In the rows, zero is written as 128.
Rotation paths and how fast each direction turns (degrees per step)
Each turn is a multiple of 5 degrees from 10 to 175, or 0.
Each row of a path follows its step; steps can be skipped.
Path 1:
step 0: [113 132 135 143 129 128 137 122 139 128 145 132 119 123 130 116 121 130
 115 129 127 140 124 131 128 124 126 129 143 127 136 118 131 144]
step 1: [143 130 133 114 122 120 120 125 127 136 111 128 126 129 138 128 126 115
 124 126 139 132 131 134 132 120 115 144 136 139 119 139 126 130]
step 2: [130 132 121 138 134 125 149 118 133 122 120 137 114 135 130 144 138 124
 141 122 130 138 125 122 121 136 128 119 129 124 140 119 132 126]
step 3: [130 143 111 125 126 129 133 118 119 121 134 133 142 120 131 121 130 128
 117 119 132 118 121 133 134 129 138 140 120 128 121 143 122 139]
step 4: [134 130 134 133 121 139 117 128 131 132 114 133 127 127 140 142 129 138
 130 132 118 121 133 133 114 115 124 119 120 124 139 113 119 139]
step 5: [127 128 119 120 139 118 125 127 106 124 130 125 123 121 124 123 126 115
 125 142 117 143 142 125 138 134 133 121 112 127 129 133 131 130]
step 6: [116 122 125 133 121 129 123 125 139 117 129 139 127 120 118 109 134 127
 133 116 118 119 136 142 113 116 122 127 138 128 128 122 132 123]
step 7: [114 130 132 134 135 116 117 130 133 146 122 119 129 132 139 122 116 117
 125 120 137 139 121 126 137 123 134 130 116 142 134 122 127 135]
step 9: [131 139 118 130 125 132 130 131 121 129 120 133 135 134 128 126 131 134
 132 116 135 149 128 129 120 134 144 151 134 132 132 122 143 132]
step 10: [141 128 123 124 142 120 122 119 134 118 133 137 129 127 133 138 122 130
 113 117 129 123 117 115 122 114 121 123 129 117 129 128 113 137]
Speeds:
[133 133 126 130 132 130 127 134 128 125 126 128 130 128 124 129 127 132
 125 130 128 125 130 126 123 128 129 127 123 126 130 132 129 132]
55
[123 127 132 126 127 128 130 129 126 131 127 129 130 133 126 128 127 128
 123 129 130 126 127 129 128 123 125 132 126 126 132 126 119 131]
110
[128 130 128 129 128 130 134 128 129 125 130 123 131 127 127 131 129 128
 128 127 127 128 132 126 126 122 128 122 134 133 130 124 126 129]
175
[130 128 130 131 126 129 121 132 131 127 125 127 127 123 129 127 132 128
 126 126 130 128 123 125 130 124 131 130 130 130 125 126 124 132]
120
[127 125 128 132 127 132 126 129 124 126 126 128 135 127 129 124 128 123
 130 130 121 127 127 129 129 129 127 124 125 128 130 128 125 127]
45
[126 128 132 122 132 123 129 127 126 123 129 129 130 126 128 128 127 128
 124 129 125 128 123 125 132 128 130 126 129 133 128 131 131 132]
155
Path 2:
step 0: [133 146 124 139 122 125 115 118 121 126 129 131 111 121 128 120 103 108
 132 126 123 132 137 127 132 127 121 126 116 134 119 117 124 120]
step 1: [118 135 123 127 122 138 133 127 125 140 140 148 122 135 139 127 120 120
 134 126 131 117 116 138 144 132 121 115 127 117 127 116 143 112]
step 2: [135 138 130 136 121 123 126 106 136 127 131 148 138 127 114 126 110 132
 129 115 132 114 143 137 134 127 124 117 124 123 133 139 129 127]
step 4: [121 133 117 130 125 131 113 128 120 137 138 141 135 124 117 133 107 114
 131 132 140 132 128 129 123 139 144 126 108 122 125 134 126 112]
step 5: [117 135 121 136 129 131 119 117 147 119 127 137 122 128 125 128 126 121
 141 133 135 119 119 135 138 110 119 130 114 123 144 120 125 107]
step 6: [128 125 118 141 127 129 133 120 118 117 122 134 134 138 114 124 114 128
 124 142 131 108 131 124 138 144 117 118 110 116 127 122 135 127]
step 7: [118 121 123 132 116 138 122 111 143 129 120 145 132 116 132 128 110 121
 141 143 134 131 130 122 127 138 118 129 134 137 126 137 142 121]
step 8: [127 128 100 140 125 118 124 137 128 116 138 144 136 125 112 126 128 138
 131 130 136 129 119 132 126 130 126 123 131 124 130 136 140 107]
step 9: [123 112 117 129 140 126 119 122 134 113 129 127 131 128 123 158 114 122
 140 127 135 123 137 134 129 128 113 135 113 129 131 136 126 121]
step 10: [123 134 119 132 125 119 120 131 117 120 127 124 121 133 121 120 113 119
 149 144 135 116 120 111 118 132 109 132 132 127 125 124 123 115]
Speeds:
[134 127 127 133 128 125 129 124 129 121 132 129 130 126 126 130 133 129
 126 127 127 128 127 130 129 122 127 126 125 128 131 127 127 132]
115
[126 134 131 128 125 128 125 125 130 125 128 128 130 123 129 125 126 127
 129 126 130 126 124 126 128 127 127 133 132 127 130 134 122 131]
140
[127 127 133 128 124 125 127 127 127 124 129 124 130 130 128 124 129 122
 128 130 129 126 127 128 127 128 130 126 126 136 124 131 134 128]
100
[126 127 131 130 125 128 127 125 134 130 124 129 123 124 127 130 128 127
 132 126 126 130 136 126 124 123 127 129 126 132 128 127 127 127]
155
[130 127 134 130 126 132 129 130 124 127 126 131 127 126 130 125 127 128
 125 131 126 122 128 127 131 127 126 133 126 130 131 122 127 125]
70
Path 3:
step 0: [133 140 134 131 135 135 127 137 124 132 131 130 114 125 145 121 126 132
 129 125 126 126  97 125 120 126 126 122 122 124 129 118 137 129]
step 1: [131 108 134 123 128 124 127 133 121 135 134 122 112 132 121 131 112 133
 120 127 127 136 119 118 120 140 129 118 117 128 122 136 118 121]
step 3: [124 125 150 126 139 131 126 119 134 133 130 131 123 129 138 116 111 120
 126 134 128 118 114 119 132 127 119 134 128 124 125 139 115 126]
step 4: [126 136 132 135 131 132 116 133 117 143 116 129 122 136 134 136 118 140
 117 134 123 123 121 134 124 136 113 113 126 129 123 116 121 133]
step 5: [128 121 126 129 122 115 122 121 112 120 127 137 118 135 133 124 126 122
 119 132 130 135 112 110 113 125 118 127 135 129 137 134 117 128]
step 6: [137 121 134 136 129 138 119 127 124 140 121 121 132 145 135 123 131 114
 137 136 115 136 112 131 130 143 128 127 129 130 120 131 121 133]
step 7: [124 134 137 125 144 116 122 134 110 142 137 131 135 133 129 115 116 131
 128 133 133 139 118 131 131 122 121 127 135 123 137 128 121 118]
step 8: [136 138 119 121 138 133 127 129 119 123 119 118 112 142 141 120 124 128
 119 124 119 120 112 129 124 135 124 122 130 129 123 130 128 114]
step 9: [137 123 123 124 118 123 137 128 129 141 134 123 124 146 120 122 125 131
 115 142 140 137 113 122 130 134 123 125 124 122 128 128 110 127]
step 10: [120 119 120 123 138 123 129 140 124 133 121 125 138 136 131 132 130 119
 129 137 117 113 113 135 131 131 119 125 141 130 135 143 116 128]
Speeds:
[123 130 129 128 123 129 128 125 132 131 123 130 131 126 130 132 129 128
 124 130 124 127 129 125 126 128 122 129 133 126 130 128 126 133]
55
Path 4:
step 0: [130 139 125 124 129 142 113 133 132 134 133 125 112 125 124 138 129 125
 139 117 130 120 127 123 125 145 137 132 138 139 124 122 119 132]
step 1: [136 133 127 128 141 119 135 134 113 133 122 118 115 116 126 132 121 130
 135 130 135 117 122 122 140 135 142 132 130 134 115 124 134 126]
step 2: [132 130 127 133 131 123 125 126 140 126 119 118 112 112 133 134 138 116
 133 125 130 132 121 122 130 117 133 147 120 131 122 116 118 126]
step 3: [115 137 132 109 128 125 125 134 127 136 133 130 128 123 133 127 131 133
 127 122 126 127 119 116 126 136 139 142 131 140 117 117 113 136]
step 4: [132 154 132 125 137 131 129 126 127 122 127 119 118 120 115 125 124 128
 125 143 133 126 129 118 131 135 139 144 133 125 118 134 128 129]
step 5: [134 127 132 131 129 140 119 118 121 126 122 117 116 119 130 140 138 124
 124 131 133 132 140 119 132 138 134 134 119 143 118 116 118 128]
step 6: [129 128 126 126 133 126 121 135 123 137 130 116 122 108 122 126 122 133
 142 125 126 128 120 118 127 135 124 137 136 146 130 121 122 143]
step 8: [124 131 133 123 142 134 126 130 140 126 124 124 118 115 140 140 139 132
 124 132 145 130 121 119 129 133 139 134 130 135 130 125 111 124]
step 9: [130 138 121 123 123 130 125 128 122 129 139 123 117 107 125 121 134 139
 127 121 130 134 125 128 130 139 140 136 143 129 113 121 123 132]
step 10: [137 137 130 119 125 134 129 141 119 118 122 118 114 116 116 141 128 121
 134 132 125 126 129 109 126 133 138 135 120 124 124 122 129 125]
Speeds:
[127 128 125 133 131 129 126 124 121 131 131 129 123 126 128 130 134 130
 129 131 127 128 130 131 134 129 129 125 130 126 128 129 128 124]
90
[128 131 125 126 130 126 130 123 124 123 128 126 130 130 125 132 124 131
 132 129 133 127 128 127 127 125 133 129 123 127 130 129 131 124]
120
[126 126 132 131 127 131 128 127 132 128 132 131 131 128 124 132 133 125
 132 123 127 125 134 122 129 128 130 129 127 126 126 126 129 125]
145
[134 126 127 126 127 135 123 125 125 127 129 125 128 130 123 131 124 127
 125 129 125 125 131 127 128 132 124 127 127 130 128 128 130 132]
65
[130 128 133 128 129 132 135 129 128 129 128 123 123 128 131 129 126 126
 124 128 129 128 130 126 131 123 126 127 124 127 126 134 129 126]
120
Path 5:
step 0: [133 135 124 128 116 145 129 125 123 130 123 122 126 129 127 134 146 126
 131 111 122 138 132 118 141 121 120 127 129 121 118 118 132 148]
step 1: [140 122 126 137 134 127 149 116 137 131 123 137 125 132 129 123 130 124
 122 125 109 141 128 132 120 120 119 129 114 121 122 124 135 140]
step 2: [130 121 118 135 140 119 138 129 121 137 134 143 115 126 132 133 139 119
 129 127 119 124 135 154 125 137 128 132 135 133 124 135 121 133]
step 3: [118 139 112 129 129 127 120 125 130 116 134 125 123 116 116 129 145 136
 132 128 127 119 133 139 135 133 132 126 136 122 108 132 128 143]
step 5: [139 117 136 134 143 113 141 129 132 128 128 134 124 130 128 124 123 122
 114 126 125 136 134 135 134 120 118 143 125 107 128 136 134 135]
step 6: [126 121 126 127 132 127 142 135 129 133 130 126 125 116 124 141 133 116
 133 125 131 128 144 151 129 124 139 136 150 125 124 139 133 130]
step 7: [127 145 124 129 125 128 135 126 137 106 127 124 126 121 117 133 135 129
 144 133 117 113 140 124 133 115 132 127 139 127 119 129 128 133]
step 8: [130 137 134 129 135 119 130 126 116 124 129 129 122 140 127 132 132 120
 128 114 116 123 136 112 137 112 106 130 133 123 130 116 128 137]
step 9: [134 133 134 133 141 120 152 127 125 134 137 122 118 129 126 132 128 123
 109 118 128 146 130 129 128 130 124 127 135 119 117 130 138 129]
step 10: [127 131 119 130 121 116 144 131 127 135 139 126 128 122 124 130 130 121
 144 125 116 134 139 147 121 126 141 121 135 138 116 127 142 124]
Speeds:
[125 128 121 132 127 127 133 130 127 125 130 125 130 130 132 127 127 131
 129 132 131 132 131 133 127 131 128 132 132 130 129 129 126 126]
95
[130 126 128 130 132 128 128 129 126 127 132 131 127 131 132 126 121 125
 127 129 128 123 133 127 126 126 126 125 123 128 132 128 124 133]
110
[130 123 128 132 124 130 126 131 133 125 131 130 132 124 129 130 128 122
 129 127 131 129 131 126 132 128 130 131 126 124 129 125 128 125]
55
[127 126 133 126 129 128 127 128 128 125 133 127 131 122 133 130 133 131
 130 128 123 126 131 131 126 130 128 124 128 130 129 133 128 126]
90
Path 6:
step 0: [125 112 121 132 116 127 119 150 123 126 122 122 136 138 148 135 125 122
 134 118 131 121 133 140 123 134 132 136 124 132 130 125 134 140]
step 1: [129 134 127 141 127 125 131 137 131 118 142 129 130 118 127 128 144 125
 130 142 124 134 144 135 131 118 126 144 135 135 142 133 109 130]
step 2: [136 111 118 139 131 121 117 114 118 115 139 139 124 121 132 139 121 125
 115 117 135 126 122 129 121 120 139 126 118 133 131 128 130 135]
step 3: [104 126 129 144 125 117 122 120 130 126 138 119 113 137 116 127 137 126
 126 138 111 124 130 121 130 131 132 123 127 129 121 140 126 118]
step 4: [134 111 133 136 142 143 125 119 123 132 138 128 129 139 116 119 126 138
 138 110 137 123 122 115 120 123 120 127 134 122 128 121 123 122]
step 5: [115 129 127 128 133 122 127 143 115 145 127 132 116 129 124 118 132 117
 138 142 143 123 127 138 125 128 129 113 132 118 116 130 134 133]
step 6: [141 147 123 137 138 138 137 136 130 128 126 133 137 137 122 127 119 111
 149 116 121 124 127 127 126 119 119 127 121 138 132 132 128 126]
step 7: [129 129 124 124 139 126 134 131 127 121 125 141 127 118 138 130 117 126
 133 135 132 128 158 125 128 140 140 132 121 118 111 126 131 134]
step 8: [128 129 122 124 125 128 141 125 129 113 123 136 127 118 126 123 138 120
 126 134 127 127 126 106 139 135 115 117 113 142 143 131 125 122]
step 10: [120 130 133 123 119 128 126 131 114 121 131 116 130 134 122 127 136 135
 131 133 137 117 134 141 131 148 110 129 132 134 140 128 112 122]
Speeds:
[128 129 127 131 126 129 132 136 131 131 124 132 128 127 131 130 124 131
 130 130 131 128 130 129 124 123 129 129 127 134 127 128 126 128]
60
[126 130 128 130 130 128 128 131 128 131 138 132 128 130 126 127 125 126
 126 129 127 125 124 125 127 127 131 127 131 127 125 123 129 123]
35
[129 122 125 123 127 131 123 127 128 127 126 134 129 130 128 127 122 127
 127 124 129 127 129 128 128 127 133 128 133 126 124 130 126 132]
155
[130 127 123 132 128 131 124 123 130 131 130 129 125 130 129 131 129 134
 126 132 128 122 128 131 126 130 128 125 131 129 132 132 127 126]
45
Path 7:
step 1: [131 135 132 123 132 134 122 121 131 131 130 122 148 139 127 136 136 121
 121 123 134 126 141 144 137 135 121 128 123 130 134 127 142 121]
step 2: [130 119 117 118 121 129 118 120 126 126 143 133 118 127 137 124 133 126
 121 137 146 143 122 129 128 130 140 136 129 126 128 131 136 130]
step 3: [128 132 132 129 149 135 137 127 126 126 123 121 127 132 133 120 125 133
 120 121 135 125 125 134 140 141 141 131 133 143 125 135 119 117]
step 4: [126 121 119 125 136 116 124 112 139 122 132 133 121 117 129 132 116 131
 130 133 123 116 124 123 125 131 134 127 115 119 134 143 132 121]
step 5: [117 131 134 130 130 142 133 130 128 133 115 121 121 117 114 123 131 129
 144 129 142 122 133 131 124 117 130 139 128 128 132 131 123 117]
step 6: [142 116 140 137 118 114 132 118 132 115 131 133 132 119 117 135 133 136
 136 122 129 125 121 123 135 134 123 136 134 124 129 122 127 126]
step 7: [123 128 126 139 132 133 124 124 133 128 132 117 137 136 121 119 139 124
 123 124 122 138 143 125 120 123 130 133 126 120 145 113 124 118]
step 8: [125 119 119 132 123 113 132 125 130 128 126 137 132 120 129 131 133 116
 133 123 130 151 126 142 137 125 139 125 135 129 128 130 121 142]
step 9: [128 133 120 138 131 131 128 128 129 124 118 123 114 131 125 124 125 130
 110 127 126 129 126 125 126 135 133 120 120 133 118 112 105 127]
step 10: [126 132 126 136 134 128 142 133 127 124 134 137 125 116 143 124 122 125
 141 124 109 123 128 128 125 124 131 120 120 117 127 138 123 138]
Speeds:
[125 131 125 128 127 131 128 131 128 127 133 128 123 128 133 123 129 127
 132 131 127 131 127 128 122 126 127 132 129 124 131 128 128 125]
140
[128 130 123 122 126 128 128 129 134 131 122 127 130 124 126 130 126 121
 130 126 129 131 126 130 125 128 128 128 125 129 130 127 133 126]
110
[132 130 124 130 127 129 131 124 128 124 129 125 132 127 134 130 126 128
 124 131 132 132 130 133 128 125 131 124 129 128 127 123 128 129]
55
[127 125 127 131 131 130 128 128 126 129 124 131 127 129 130 128 125 128
 126 132 125 132 127 131 123 136 133 127 125 129 125 132 127 128]
60
Path 8:
step 0: [133 131 120 130 134 128 126 137 135 127 121 124 125 133 143 121 133 134
 129 120 130 136 117 115 139 138 133 139 121 111 128 125 131 132]
step 1: [117 130 129 117 119 137 140 133 126 135 142 131 140 124 134 130 126 124
 127 127 132 132 133 129 144 132 145 124 121 126 137 127 133 121]
step 3: [127 131 127 129 126 133 120 136 126 133 120 124 129 126 129 138 132 141
 141 125 138 141 128 141 139 138 126 120 134 117 122 115 137 126]
step 4: [120 127 127 125 132 135 132 139 141 120 129 135 126 136 139 126 139 125
 123 124 138 134 127 123 139 123 137 150 128 125 128 118 130 125]
step 5: [123 134 120 132 123 129 142 137 127 144 131 123 139 122 134 124 118 116
 142 123 126 139 130 124 132 126 138 127 127 127 133 124 139 136]
step 6: [123 137 128 125 129 130 130 139 135 114 129 122 130 121 140 129 121 133
 124 119 123 136 124 148 126 131 127 128 118 123 121 134 139 115]
step 7: [135 128 117 124 127 126 126 131 130 135 134 137 134 134 135 137 142 136
 137 117 138 130 124 134 128 138 130 132 136 111 135 118 135 125]
step 8: [119 132 137 123 131 129 140 129 133 124 116 126 131 133 137 128 133 132
 129 126 133 139 129 120 145 130 135 135 109 127 135 118 132 134]
step 9: [120 133 123 129 115 137 127 132 128 138 134 123 144 122 138 119 127 120
 125 118 135 134 140 127 134 124 132 129 132 124 118 132 141 120]
step 10: [130 123 123 134 131 134 139 143 127 120 133 120 119 111 137 135 129 135
 134 117 133 136 127 142 125 129 123 132 122 125 128 118 133 128]
Speeds:
[130 127 128 127 131 126 129 135 124 132 133 127 126 125 133 123 127 127
 127 127 128 125 124 130 131 124 129 124 126 129 127 130 124 128]
80
[124 125 126 124 129 126 130 127 126 125 130 125 133 128 129 123 125 132
 128 125 127 125 126 125 124 127 127 129 134 126 127 121 127 129]
145
[131 129 132 129 128 123 124 127 128 126 125 133 129 132 130 128 132 131
 129 129 131 127 126 134 126 127 130 126 128 125 124 123 126 133]
90
Path 9:
step 0: [121 120 138 155 127 135 126 135 122 132 124 107 136 120 134 125 135 133
 130 125 115 129 127 112 137 130 134 131 126 123 126 135 128 121]
step 1: [131 124 137 134 121 127 129 129 117 124 125 122 120 125 109 142 123 119
 135 118 138 130 136 138 114 134 116 117 114 121 128 116 135 133]
step 2: [142 118 128 136 136 133 112 133 125 135 131 131 133 137 128 128 124 129
 127 122 127 116 129 124 138 139 122 116 151 137 113 136 127 123]
step 3: [124 134 119 136 130 124 121 115 137 120 130 118 142 137 108 123 144 123
 119 129 136 131 126 130 125 144 136 127 121 116 135 127 133 136]
step 4: [124 128 130 131 138 118 126 109 124 142 131 132 121 133 136 133 135 126
 137 121 119 141 127 124 122 124 125 108 122 143 117 140 123 129]
step 5: [141 116 139 137 126 132 123 134 135 130 127 140 116 130 118 122 131 121
 125 147 120 125 125 122 127 134 137 139 119 124 127 136 135 148]
step 6: [113 139 134 121 140 114 132 129 134 119 132 144 123 128 121 130 114 125
 121 118 134 132 129 117 129 136 125 118 133 132 126 117 114 139]
step 7: [131 129 126 130 131 125 128 132 139 131 139 144 132 132 133 129 136 128
 120 133 131 117 117 132 139 121 148 129 115 131 110 129 136 111]
step 8: [118 120 109 128 126 110 134 122 125 114 129 126 111 128 126 115 124 134
 123 139 127 123 130 121 123 126 126 126 117 136 146 126 128 127]
step 10: [126 113 124 118 104 120 129 137 131 122 119 142 141 126 130 124 125 123
 111 130 134 123 139 129 129 116 125 130 127 118 133 135 123 134]
Speeds:
[125 131 131 129 126 126 131 126 131 133 126 129 132 128 130 132 127 126
 127 123 128 130 125 133 124 130 125 129 123 129 125 122 126 127]
130
